Each row is where one point has got to under a steady rotation. How many ticks took it there?
The counts run from 0 to 304.
[109  89 115 126 149 211 141 131 169 120 100  71 166 134 136 135 143 108
 152 147 154 134 154 145 115 147 119 120 139 122 176 141 152  96  99 128
 119 161 118]
123
[ 86 135 148 120 129 172  91 122 127 114 112 103 153  98 151 153 151  85
 138 133 137  73 155  95  95 162 113 119 115 116 132 144 178 126  94 125
 139 158  85]
275
[ 98 120 121 101 146 174  94 121 144 130 102  67 154 137 140 134 156  85
 123 118 146 115 149  90 126 131  89 145 133 123 143 150 156  94  88 141
 159 177 102]
92
[ 90 106 130 139 132 166  90 105 156 130 135  81 125 104 133 153 124 115
 162 134 135 113 127 155 112 160 105 144  90  65 142 127 169 128  87  97
 134 161  89]
100
[107  96 137 135 125 165 101 118 168 119 120  65 128 120 129 150 144 137
 153 122 133 114 133 158  98 162 113 141  99  82 137 135 178 117  77 101
 141 169 101]
98
[116 152 150 115 149 130  77 113 149 134 114  74 144 106 126 128 154  88
 104 103 129 136 122 120 102 140  94 178 103  88 108 143 151 113  86 122
 161 168  86]
65
[134 139 150 135 145 172 130 141 175  88 104 114 176  90 136 131 160 101
 118 130 145 115 159 154  66 148 143 118 133 150 143 158 165 134  86 124
 102 146 105]
161
[118 180 126 117 162 155 100  95 145 116 115 105 148  71 158 139 134  53
 130 160 133 140 140 147 102 139 114 148 113 111 162 112 148 140 133 115
  86 139  84]
168
[137 103 121 134 148 134 113 122 165 130 130  71 106 125 121 150 174  92
 145 114 147 151 127 165 103 139  95 168  97 105 140 121 149 107  66 127
 109 184 100]
230
[ 82 135 139 139 145 150 119 116 164 131 138 127 122  97 132 138 136  80
 143 115 169 149  99 160 138 121 119 168  95  86 159 127 127 118  68 104
  85 167 113]
218
[ 94 115 105 111 154 166  97 108 133 140 126  77 127 128 147 145 145  63
 152 135 152 126 141 108 140 123  77 152 117 110 159 123 142 101  98 137
 123 181  98]
89
[153 134 140 146 157 158 128 130 186 100 124 109 167  85 123 124 142 103
 117 128 143 146 151 190  73 137 128 138 120 120 135 155 152 139  76 121
 101 147 108]
17
[113 100 112 132 162 175 124 129 129 152 126  93 154  92 137 132 143  63
 126 142 143 131 147 103 106 182  85 133 104  94 128 108 139 107 103 144
 130 149  72]
117
[ 85  96 158 146 126 176 144 146 140 124 104 100 131 120 139 155 180 104
 155 124 153 106 122 119  97 180 141 136 107 112 155 113 152  92  81 119
 103 158 105]
111
[ 87 139 127 129 122 201 132 119 168 115  97 101 144  92 156 144 136 103
 134 157 147 127 135 153 115 166 141 118 111 107 180 107 166 115 116  95
  86 135 106]
137
[138 105 129 137 144 133 122 132 165 127 120  70 109 127 119 149 186  95
 132 108 145 148 129 158  99 144 103 162 101 117 138 123 149 102  61 135
 112 181 106]
229
[111 151 159 115 154 121  77 104 135 125 114  72 133 119 136 144 166  81
 141 110 128 125 119 119  97 125 100 188 113  99 126 142 150 111  96 123
 146 180  93]
63
[ 88 123 155 131 140 150 113 144 139 129 123 127 145 104 129 139 166  75
 107  95 164 103 127  94 108 145 109 146 104 115 113 149 144 106  45 139
 131 176  98]
79
[122 133 137 137 168 177 155 125 166 125 105  97 161 102 141 123 141  85
 146 153 146 173 116 168 105 147 133 156 129 108 181 111 116 103 122 115
  80 140 114]
6
[138 103 134 153 166 184 153 136 169 129 115  90 170  94 125 123 136 104
 140 153 141 164 131 175  85 172 126 139 120  92 154 119 133 111 108 117
 104 135  99]
150
[108 104 156 135 157 196 143 149 147 131  95  89 195 113 131 120 152 104
 120 128 140 117 141 109  81 178 128 132 141 112 130 145 141  96  99 135
 149 144 100]
291
[ 96  82 154 138 153 161 126 132 125 135 117  81 132 135 133 156 173  87
 179 125 150 115 121 111  98 156 111 159 115 104 151 120 132  88  90 133
 124 177 102]
258
[145 136 157 134 177 159 122 136 160 104 113 106 199  93 127 112 149  86
 109 121 142 130 147 145  65 136 122 144 143 133 121 175 135 130  86 139
 131 152  99]
14
[116  88 135 135 164 157 107 129 124 147 134  81 148 113 128 141 155  78
 150 127 137 111 142 103  94 165  81 150 111  91 118 133 139 107  88 146
 149 170  80]
261
[131 167 169 129 140 131 122 128 172 106  87  85 141 106 136 139 182 102
 117 117 127 154 115 163  71 149 146 174 112 121 146 125 153 108  96 106
 102 150 110]
31
[113 189 162 110 142 150 114 129 164  99  80 104 162 104 147 133 176  82
  91 115 141 133 132 125  90 131 141 160 131 145 145 145 154 111  97 118
 110 152 113]
28
[111 164 145 124 181 142 103 101 149 141 122 101 163  86 132 116 127  63
 124 126 140 170 102 146 116 128 103 187 116  78 139 129 110 117 113 119
 121 150  92]
37
[ 87 134 130 108 129 178  94 123 177 118 100  80 153 136 134 133 146 112
 109 101 152 117 137 125 134 120 112 146 129 115 143 170 163 103  65 115
 154 175 122]
239
[ 95 138 106 101 153 167  79 103 156 135 121  81 150 122 135 127 125  77
 116 121 151 132 141 120 146 108  81 156 126 103 141 153 148 108  84 129
 152 176 104]
236
[103 120 115 129 163 191 116 112 140 120 139 126 170  76 149 133 110  61
 150 162 155 116 158 136 112 146 100 114 122 104 156 137 138 139 110 129
 100 145  85]
300
[113 110 131 141 180 189 135 111 151 125 133 105 176  90 139 125 113  79
 172 166 150 144 134 163 103 139 116 140 135  96 173 129 116 126 119 123
 100 143 100]
153
